In the rows, 128 means zero.
Each path below is one point turned by a fixed rotation once a step. After each direction that follows a path, write how fast that rotation turns it, in deg/step (0 if it stays still).
Each turn is a multiple of 5 degrees from 10 to 175, or 0.
Each row of a path follows its step; steps can be skipped.

step 0: [125 126 131 134 132 121 132 132 129 126 132 132 125 124 123 130 129 130
 121 136 130 129 133 122 123 132 114 122 123 125 128 120 113 129 124]
step 1: [125 132 135 133 125 128 134 137 119 119 129 130 122 120 125 128 127 121
 128 136 131 129 132 118 133 137 121 128 125 122 128 122 122 126 131]
step 2: [126 129 139 129 130 134 134 128 114 122 126 127 128 121 130 126 133 126
 131 132 130 130 132 126 135 138 134 129 127 115 124 122 136 129 125]
step 4: [131 136 133 130 137 128 125 129 131 133 132 131 117 130 130 126 134 131
 119 132 124 135 132 132 122 130 126 131 122 124 122 129 119 140 127]
step 5: [126 128 129 131 130 129 124 137 132 135 140 131 122 122 125 126 134 121
 124 129 130 130 127 126 127 133 118 133 124 117 123 126 120 136 134]
step 6: [123 123 127 129 128 127 126 138 122 128 137 131 138 121 131 122 129 121
 131 136 133 126 124 123 130 131 128 128 126 116 120 121 123 134 131]
step 7: [131 125 134 125 129 123 136 136 118 121 128 129 138 128 131 121 130 130
 132 137 126 127 131 124 126 125 130 124 124 121 127 120 128 140 122]
step 8: [135 132 138 133 131 129 136 132 126 122 127 131 127 124 125 129 129 132
 123 129 125 136 136 123 126 122 126 125 120 125 130 124 131 140 115]
step 9: [132 140 134 136 133 135 129 128 129 125 135 133 125 124 120 136 129 127
 120 126 127 135 132 127 132 128 125 126 118 121 122 121 123 126 122]
[127 128 127 128 130 129 129 127 128 130 128 125 125 129 131 129 128 127
 129 129 129 131 127 132 129 129 128 131 132 126 125 131 127 131 130] | 45
[127 127 127 128 131 129 127 124 128 129 130 127 133 128 129 129 127 129
 127 130 130 129 127 129 128 127 129 125 129 127 125 125 125 124 126] | 110
[133 131 131 129 129 131 127 128 128 127 125 126 128 128 130 129 126 129
 129 126 127 128 128 128 129 130 127 131 128 127 127 127 129 125 125] | 55

step 0: [121 128 131 129 128 120 134 118 131 128 128 123 133 126 126 134 126 121
 134 128 136 125 129 129 130 124 128 125 123 140 131 118 129 140 125]
step 1: [125 125 121 133 131 128 125 123 131 125 134 127 124 113 123 129 133 126
 127 129 133 126 132 132 129 124 139 125 132 138 114 126 134 130 125]
step 3: [121 123 133 134 134 127 128 122 113 124 139 133 123 123 128 137 121 130
 127 123 128 123 131 126 129 127 135 124 136 133 126 127 132 127 129]
step 4: [118 127 142 135 134 128 119 127 131 136 126 125 130 127 130 133 121 132
 127 127 131 127 128 123 126 124 136 122 124 136 128 127 129 140 131]
step 5: [126 122 130 124 129 127 119 126 125 137 136 131 120 114 137 129 128 130
 133 126 131 125 126 124 122 120 138 132 135 133 125 130 123 130 126]
step 6: [127 132 135 125 125 122 129 123 126 139 129 127 127 123 122 132 119 124
 137 125 131 123 123 128 126 126 123 130 132 135 129 133 127 145 127]
step 7: [126 122 126 129 134 123 129 124 128 128 137 143 121 123 124 132 131 127
 121 130 135 123 122 126 130 124 128 126 130 136 121 133 128 138 122]
step 8: [124 127 127 126 134 126 124 137 137 138 131 128 125 129 123 133 118 125
 135 132 138 121 129 128 125 127 125 124 122 134 120 125 134 133 125]
step 9: [126 122 128 127 137 124 131 127 125 124 139 133 119 122 130 130 122 125
 137 135 138 128 135 126 130 129 131 132 137 130 130 119 131 130 122]
[129 128 129 127 127 127 127 124 129 129 125 126 130 127 130 126 129 125
 128 127 128 128 127 129 127 123 131 130 130 129 131 128 126 128 124] | 65

step 1: [138 125 132 121 120 132 124 123 128 125 124 125 125 126 123 124 127 114
 126 121 116 118 132 126 132 138 126 127 126 132 126 132 127 123 123]
step 2: [129 134 136 126 130 127 135 132 125 123 134 130 123 136 124 133 129 119
 134 119 131 126 127 132 134 141 125 128 139 128 124 119 126 134 129]
step 3: [128 126 124 127 122 124 127 131 132 124 130 126 136 125 130 138 133 122
 130 120 121 125 127 125 137 126 126 125 125 131 113 131 138 137 136]
step 4: [133 134 127 134 134 131 130 137 135 121 134 129 115 133 128 121 133 122
 129 126 130 134 122 120 133 131 128 125 118 129 126 134 133 135 131]
step 5: [130 134 132 141 139 122 129 127 124 125 123 131 130 118 130 128 130 129
 119 122 129 122 121 123 128 134 127 125 131 132 123 134 140 124 128]
step 6: [124 135 126 130 139 134 120 135 131 134 132 125 128 124 120 135 125 120
 127 127 127 128 116 126 135 122 118 128 126 128 131 128 127 122 121]
step 7: [131 130 119 137 131 126 127 122 128 125 127 128 134 131 118 129 130 133
 126 123 123 127 129 131 144 132 133 130 131 132 134 137 126 129 116]
step 8: [124 120 121 133 133 128 142 118 134 135 136 129 124 128 128 129 126 120
 124 125 131 130 121 129 134 131 124 122 132 133 125 129 118 123 127]
step 9: [126 115 136 131 123 127 128 124 131 128 125 126 130 121 129 131 120 126
 131 123 130 133 122 128 141 133 126 130 129 131 140 134 132 137 132]
[127 130 130 126 127 125 130 127 129 124 125 129 133 128 130 129 128 130
 126 129 127 130 129 126 128 129 128 127 131 129 127 132 129 129 125] | 160
